0: [1.19 1.37 1.14 1.39 0.74 1.15 0.21 1.16 1.09]
1: [ 0.91 -0.02  1.15  1.42 -0.01  0.67  0.45  0.25  1.16]
2: [0.02 1.14 0.7  0.46 0.23 1.41 0.94 1.16 1.19]
3: [0.01 0.88 0.43 0.46 0.45 1.43 0.69 0.7  1.39]
4: [ 1.12  0.26  1.17  1.4   0.26  1.13 -0.03  0.49  1.41]
5: [0.21 1.19 0.28 0.22 0.48 0.91 0.96 1.19 0.93]
6: [ 0.46  1.4   1.39  1.4  -0.02  1.39  0.25  0.28  1.4 ]
7: [ 0.69 -0.02  1.41  1.15  0.    1.42  0.47  0.48  1.16]
8: [0.49 1.4  0.72 0.91 0.25 1.4  0.47 0.24 1.38]
9: [1.15 1.39 0.95 0.93 0.46 1.36 1.16 1.37 1.35]
10: [ 0.69  1.17  1.41  0.92 -0.01  1.38  0.7   0.49  1.36]
11: [0.44 1.39 0.22 1.14 0.9  1.39 1.39 1.38 1.4 ]
12: [1.14 0.92 0.68 0.94 1.35 1.18 0.43 1.15 0.91]
13: [1.15 0.92 1.15 1.33 0.25 0.95 0.   0.43 0.93]
14: [1.15 0.95 1.18 1.13 0.91 0.67 0.7  1.35 1.39]

[ 0.25  1.38 -0.01  0.21  0.23  0.95  0.72  1.14  1.15] >> 5 2 3
[0.46 0.22 0.94 0.48 0.21 0.22 0.23 0.9  0.92] >> 1 13 7
[ 0.93  0.47  1.13  1.37  0.03  1.14 -0.03  0.46  1.4 ] >> 4 13 1
[1.19 1.13 0.9  1.1  0.9  1.17 1.43 1.19 0.89] >> 9 14 12
[0.43 0.23 1.16 0.65 0.   1.38 0.03 0.46 1.41] >> 7 4 10
[0.74 0.94 1.16 0.98 1.15 0.72 0.68 1.4  1.12] >> 14 12 0
[1.16 0.96 0.94 0.68 0.92 0.96 0.93 1.39 0.43] >> 12 14 9
[0.23 0.93 0.23 0.21 0.25 0.7  0.95 0.9  0.7 ] >> 5 2 3
[0.47 0.89 1.43 1.41 0.25 1.17 0.68 0.92 0.92] >> 10 6 13
[1.39 0.69 1.14 1.15 0.44 0.43 0.95 1.16 1.39] >> 14 9 0
